In the data rows, the value 128 means zero.
Here are some numbered points:
[122 122 149 114 126 124 138 163 115 143 139 125 100 151 125 120 142 137 125 122 110 150 116 110 148 137 119 109 115 102  88 144 126 135 119 133 153 142 128 133 119 103 119 114 158 139 135 141 125 126 142 138 120 121 114 132 137 139 120 114 113 110 137 115] 0
[108 165 150 112 126  99 133 168  67 145 140 147 132 118 111 114 149 122 116 142 108 153  96 115 110 135 147 123  98  91  85 104 124 135 145 119 171 140 101 133 112 131 131 121 153 133 126 146  87 134 137 152 132 159 151 147 158 158 120 119 149 106 130 110] 1
[ 89 150 162 137 180 114 123  82 134 127 111 107 100  85 202 167 182 123 159 154 100 169 162 151  53 106 118 105 105 110 130  74 128 149 189 202 130 184 150 136 136  78 146 132 144  77 133 182 172  98 102 140 113  97 169  79 115 100 130 185  68 197 103 128] 2
[111 131 139 133 125 129 128 133 131 139 115 116 117 103 140 137 139 121 134 130 116 144 145 132 111 107 126 116 121 126 156 129 116 109 101 126 123 139 140 122 120 109 125 144 108 119 123 137 130  99 130 124 109 117 135 129 123 128 103 136 126 142  99 127] 3
[173 120 131 124 123 100 129 125  99 153 135 155 142 111 149 140 127 117 133 127 119 117  74 129 119 137 136 135 154 107 133 125 132 131 138 101 146  90 118 114 107 110 143 116  99 112 111 151 131  96 149 152 155 132 130 141 149 162  96 134 127 125 112 155] 4
[109 140 123 136 134 154 116  99 137 112 131 131 135 130 117 125 132 119 144 130 134  95 158 150 145 122  98 153 118 161 145 144 114 130 122 133 121 140 130 117 161 163  92 128 134 129 130  96 126 134 100  91 139  99 104 116 117 103 160 150 133 136 160 118] 5
[144 143 164 119 128 147 156 148 163 166 129 124 115 144 134 125 126 125 122 117 144 150  94 100 133 135 135 111 128 132 147 159 135 126 138 124 127 143 119 121 127 124 101 139 121 129 125 110 156  90 136 162 137 115 116 122 130 154 121 111 124 115 108 116] 6
[102 141 111 168  72 143  30 132 129  97 145 131 131 119  79 122  82 124 113 171 132  69 222 129 103  69 118 148 135  95  68 121 104 113  59 114 103  98 132 127 107 155 155 130 133 167 135 124  49 198 191  76  95 201  97 215 142 153 164 127 165 110 164 158] 7
[152 129 147 136 126  84 161 138 124 167 118 100 153 106 124 182 125 125 168 118 141 145 100 148  60 134 145 104 161 153 167 141 131 127 132 121 158 139 115 129 118  84 109 153 109 175 114 164 120 103 172 105 107 114  98 144 114 110 125 137  84 135 117 164] 8
[106 124 110 119 168 115 135 103 137 148 153  98 113 131 114 148 159 121 128 145  95 119 142 113 101 173 144  87 146 126 163 149 126 138 162 150 117 122 138 155 135 113 132 108 131 107 145 125 146 105 119 150 108 103 124  91 108 138 124 155 104 156 104 126] 9
[121 152 134 129 129 123 128 164 156 138  95  81 126  96 143  65  99 140  87 105 153 154  88  98 115 137 158  96 148 115 111 125 109  97  80 138 138 150 138 113 102  80  96 134  68 160 128 145 142 128 170  98  92 130 109 169 118 120  91  69 128  92 108 123] 10
[110 122 107 144  99 151 108 125 128  78 120 147 133 134 125 120 116 127 137 147 134  97 159 147 163  90 109 159 126 155 104 102 124 123 117 125 112 110 134 117 153 150 155 118 150 154 170 113 112 163 118  62 150 143 125 109 122  63 166 127 150 117 192 150] 11
[178 112 141 148 153 119 125 108 139 153 144 146 132 141 145 158 152 136 134 125 162 107  66 114 159 162 154  89 153 125 145 133 139 144 148  76 144 124 116 127 119 130 155 163  97 133 136 135 145  68 157 154 143  97 107 140 123 154  91 112 127 132 100 179] 12
[121 178 144 119 131 185 146 126 167 102  99 144 111 150 127 101  93 152 110 127 136 141 175 144 181 104  72 173 141 137 140 120 115 106 111 138 128 131 144 114 168 180 107 159 140 155 138  75 134 166 129 102 105 128 125 149 147  73 197 117 130 137 160  98] 13
[ 82 138 111  98 134  66 107 157 116 125 134  77 149 171  55 130  91 157  83 109 116 152 174  93 129 117  81 165  87 143  65 116 147 149  63 144 114 114  99 166 171 124 118  91 193 160 142 124 123 214 136  76  78 144 124 157 163  67 218 112 192 114 182 120] 14
[ 47 155 157  96 155  72 113 181 108 141 121  55  70  99 106 182 145 133 111 121 117 185  98 105  61 155 139  75 145 139 141 100 127 148 145 187 140 162 141 153 168  70 130  90 138 131 137 192 174  72 152 147  96  93 136  97  99 107 119 152  64 167  80 119] 15
[132 135 131 121 144 129 139 124 143 146 138 136 129 123 141 139 117 128 125 117 133 126 101 119 134 140 135 120 139 124 120 117 134 130 124 124 138 130 140 131 131 116 140 139 114 119 118 127 136 106 152 157 152 127 138 118 123 153 107 118 123 137 111 130] 16
[152 139 164 127 131 156 154 107 151 147 114 157 128 136 133  99 134 112 126 132 132 116 143 136 149 137 112 134 132 128 160 132 115 106 142 104 117  92 128 105 120 141 105 143 103 112 107 107 140 123 124 145 168 104 118 155 150 131 115 123 129 125 115 115] 17
[141 134  99 113 145 110 125 119 159 159 160  99 153 125 109 170  92 144 100  83 118 124 121 106 106 203 146  42 129 114 155 146 130 121 111 120 119 110 125 140 104  97 152 122  91 109 117 132 143  62 144 126  64 108 112 170 129 171  95 113  83 157  81 123] 18
[151 118 140 142 110 123 120 121 121 152 128 133 150  71 134 151 130 118 153 144 122 113 114 144  94 128 158 104 134 103 154 125 115 103 107  93 126 105 135 111  75  87 130 130  95 136 113 144 129 132 141 129 121 141 141 144 116 154  95 167 117 108 121 156] 19
[101 110 127 121 139 117 169 185 146 152  83 104 111  86 150 112 145 137 117 113 126 204  89 118 116 192 113  88 144 141 169 123 122 131  92 133 139 157  94  94 130  82  42 126  85 119 111 136 171 142 138 149 105 131 142 117  95 122  69 118  81 132  77  79] 20
[121  87 108 150 137  80 139 124 130 131 169  44 158 192 116 147 100 150 114  94 107 116 133  99  88 197 158  92 141 124 160 101 133 106  73 133 149 124 100 159 116  83 146 112  48 103  97 176 145 128 160 108  92 115 125 167 134 175 108 126 101 165 101 130] 21
[145  61 134 129 119 142 131  77 136 160 162 106 141  97 136 170 135 131 135 107 147 126 126 158 114 114 138 124 108 150 166 127 129 128 153 119 106 126 137 125 121 116 175 147 114 111 123 124 113  93 137  79 146 132 112 169 119 115 106 130 105 154 105 149] 22
[110 137 134 127 133 127 150 140 143 133 108  93 121 113 136 121 120 137 126 116 133 141  95 117 125 146 129 109 139 110 150 131 103 122 114 139 123 147 122 122 122 100  95 136 112 122 118 142 137 116 145 136 106 119 131 121 115 122 100 122 113 126 115 111] 23
[157 142 166 120 118 154 145 126 144 180 150 144 153 146 116 157 154 127 131 121 151 118 131 127  77 146 144 122 147 133 157 177 104 123 144  73 135 111 115 127 138 126 125 149 102 137  86 110 135  94 145 144 138 111 101 152 136 162 126 118 112 138 119 139] 24
[109 119  73 117 107 124  83 117 121  68 138 163  98 147 132  54 133 122 110 131 118  93 135 119 173 104 114 136  83 128  82 107 149 153 132 136 104 128 152 161 120 161 151 110 155 118 188 115 128 132  95 122 121 132 165  82 141  91 154 151 152 142 148 127] 25
[ 70 125 105 146  77 146 113 174 101  48  71 111  99 105 133  60  93 132 111 135 119 116 168 154 164  63  44 191 118 162 105 113 114  95  71 109 109 161 128  80 152 198  81 107 152 192 148  92 120 222 106  40 153 150 157 126 106  56 151 135 159  93 195  46] 26
[ 74 143 100 121 125  74  98 198  97  97 135  94 134 157  89 137 109 127 112 125 117 160 166 110 128 111  99 167  87 136  71  99 123 141  93 150 135 136  93 172 185 150 113  91 166 165 131 122 109 200 131  82  81 133 122 140 141  89 177 114 150 109 189 110] 27
[ 81 132 152 110 151 145 114 130 151 129 110  94 101 116 125 124 152 120 134 131 114 181 138 123  83 152 133  88 111 100 139 127 127 126 132 145 116 149 169 126 106  95 102 141 111 115 113 176 160 139 115 142  95 111 126 132 113 132  91 149 105 148  95  85] 28
[ 77 129  49 103 100 138  67 120 129  67 136 104 119 138  90  95  79 154  97 104 110  77 204 133 170 150 122 220 105 159  77 117 105 115  56 120  86 105 127 137 137 195 116  81 146 172 135  98 115 215  66  71 115 176 100 155 119  73 185 122 162  93 200  74] 29
[160 129 166 141 127 162 139 147 159 141 125 140 138 139 121 133 132 106 124 131 132 134 137 121 126 130 131 121 126 129 132 149 109 118 149 100 123 132 129  92 112 141  78 158 105 117 122  93 130 117 138 140 143 128 122 154 149 155 110 106 150 129 135 173] 30
[125 120 156 125 139 138 130  98 135 146 129 145 128 119 135 136 140 121 140 135 122 143 148 151 117 108 135 106 114 123 147 127 141 127 165 138 130 131 122 140 122 126 139 122 134 140 139 136 126 113 113 139 165  91 155 121 130 131 116 146 124 156 110 156] 31
Which three points above are nearest to each new point by angle, seen from the average point of the numbered points? Their numbers follow each, smallest number first.
[159 114 133 131 116  97 126 116 111 116 134 137 149 146 142 119 129 107 148 116 113 127 128 129 120 179 126 122 140 121 139 135 157 126 141 120 125 139  99 134 150 128 132 128 124  96 116 115 129 134 120 123 124 139 132 140 116 129 143 138 128 150 115 118] 4 9 12
[ 80 161  72 144 110 156  81 130 168  92 117 116  90 130 118  96  81 127  88 135 136 102 175 104 160  94  99 132 117 103  44  89 132 127  86 131 121 131 164 150 125 145 120 141 138 152 162 109 127 180 143  98 109 181 150 168 166 108 144 109 186 125 137 138] 7 25 29
[ 28 157 110 123 180 168 148  77 155 121 118 189 126 197 101 113  95  95  95  61 138 119 148 128 219 145  80 197 158 163 160 125 125 126 115 133 162 114 152 135 178 175  78 146 109 137 119  40 142 127 120 133 136 144 130 169 192 102 154  87 177 135 175  57] 5 13 29
[131 147 100 119 137 162 167 127 183 153 114 126 137 117 136 115  96 143 110  95 105 107 108 160 153 169 129 144 155 148 212 161 124 100 107 131 101 125 132 105 123 129  72 133  80 113 110 112 190 117 114 151 144 115 115 107 117 127 121 117 106 119 105  61] 6 17 23
[174 130 112 120 125 109 130 136 118 126 148 138 114 148 124 160 127 113 132 144 139 119  62 119 134 143 139  92 149 129 168 133 154 131 119 114 142 126 123 128 147 107  83  94 111 150 151 125 158  81 138 150 123 123 131 113 118 149  95 110 121 129  96 137] 4 6 12
[143 138 155 129 145 140 144 142 162 147 120 125 134 137 118 119 140  95 134 110 122 147 105 108 121 147 127 103 127 124 156 148 130 137 117 130 132 119 127 115 117 124  99 119 119 150 105 103 145 107 138 139 126 114 106 132 135 155 125 118 134 103 122 124] 6 24 30
[100 118  85 151 108 180  97 108 129  80 156  90 148 143 102  98 123 124 103 118 123 100 221 128 137  94 114 158  92 138  88  98 109 133 114 140  84 105 134 129 144 182 117  94 190 146 143 106  89 146  84  76 119 134  93 133 121  97 178 147 137 112 172 122] 5 11 29
[101 122 133 118 156 134 161 149 139 136 137  99 120 143 103 132 123 132 109  88 117 144 127 114 124 172 127 138 116 140 154 142 125 116 132 136 122 137 115 135 137 124 104 101 127 110  83 136 140 109 102 162 125 118 121 130 134 126 138 133 117 123 158  82] 6 20 23
[183 128 149 158  86 107 118  88  99 148 130 167 171 119 145 159 100 122 101 105 121 120 150 124 100 152 149 125 152 122 142 126 129 111 137 102 135 100 115 122 100  98 166 139  99  87  74 158  96 116 143 162 151 144 155 172 157 171  98 101 116 145  96 132] 4 19 24
[108 118  72 109 109 134 116 110 103  92 145 155 103 169 122 100 130 148 118 145 105  68 131 112 169  99  97 139  95 134  59 121 132 172 112 133 114 117 139 156 156 176 166  97 184 126 187  92 132 146  85 116 129 132 158  77 140 115 134 139 146 130 154 117] 11 25 29
[108 118  74 135 114 141 114 135 126  71 139 128 132 135 104 107 113 150 116 138 118  78 183 127 148 133 113 179  98 147  80 119 154 137 100 148 111  80 120 158 145 170 136  92 149 139 107 112 110 184  95  84 106 148 121 132 123  68 160 134 141 105 139  95] 11 27 29
[140 117 116 131 139 123 151 131 121 144 139 182 123 100 150 121 129 132 125 108 110 119 111 122 112 156 149 152 134 139 146 127 124 118 153 118 139  99 132 103 108 105 118 134 129  99 102 145 117 138 119 163 143 141 151 137 144 165  97 136 115 123  97 106] 4 16 17
[145 126 171 126 137 143 138 115 139 173 184 131 145 135  99 166 164 100 125 134 130 134 128 115  90 139 161 105 158 115 131 165 131 124 156 125 151 144 145 124 105 131 134 130 111 149 100 142 117  98 144 152 150  97 100 154 100 153 121 136 125 125 115 175] 12 24 30
[140 133  79 134 129 147 136 113 135 109 129 123 153 137 159 121 117 154 120  93 143 115  97 140 160 147 132 118 139 155 172 137 133 125 101 127 132 132 163 109 135 129 133 140 106 128 125 124 155 103 125 119 112 134 103 113 130 128 123 108 111 121 133 133] 12 16 18
[112 119 137 121 167 110 146 131 141 123 132 102 153 151 126 159 144 151 119  96 148 143  97 104 108 151 130 101 114 153 127 101 137 174 150 127 151 138 133 154 149 107 177 128 143 112 135 159 141 109 133 143 124 116 127  97 144 114 139 128 108 140 114 142] 2 9 15
[115 133 132 141 112 127 129 114 127 140 119  99 142 103 137 130 138  91 144 134 114 144 128 114 108 136 150 118 127 113 155 148 135 120 137 123 107 121 126 132  97 101 108 145  95 127 108 146 115 128 122 140 129 135 125 151 127 154  96 143 120 105  90 128] 3 19 28
[178 125 130 120 139  60 117 106 107 116 120 182 117 135 151 145  98 104 132  94 110 119 108 155 134 151 119 127 164 138 178 123 132 130 112 129 135 125 107 146 136  80 145 117  73 101 144 150 172 129 139 131 122 133 164 104 137 117 127 141  99 165  89 124] 4 12 16
[146 138 138 132 153 167 145 105 152 125 114 138 130 142 118 136 131 133 147 118 140 123  96 136 154 126 129 107 136 161 167 130 121 130 145 127 132 141 147 122 119 135 125 141  91 116 135 123 163  91 137 145 142 103 130 107 123 115 116 121 106 144 118 136] 6 12 16
[125 115 132 123 125 109 137 155 116 141 110  93 143 106 124 121 110 134 136 106 121 144 116 128 111 141 118 137 131 135 159 120 120 117 110 114 135 155 106 113 127 111 129 135  98 140 101 145 126 188 130  86 134 134 119 157 120 128 130 125 117 108 122 105] 8 10 20
[ 97 129 154  66 124 147 129 202  79 139 123 131  87  92 149 101 185 117 150 207 131 148  56 133 134 118 119  89 112 134 131 111 127 172 159 159 115 135 152 133 120 135 120 120 151 105 166 118 185  87 135 167 133  85 151  57  85 140 135 150  90 127 126 136] 2 9 15
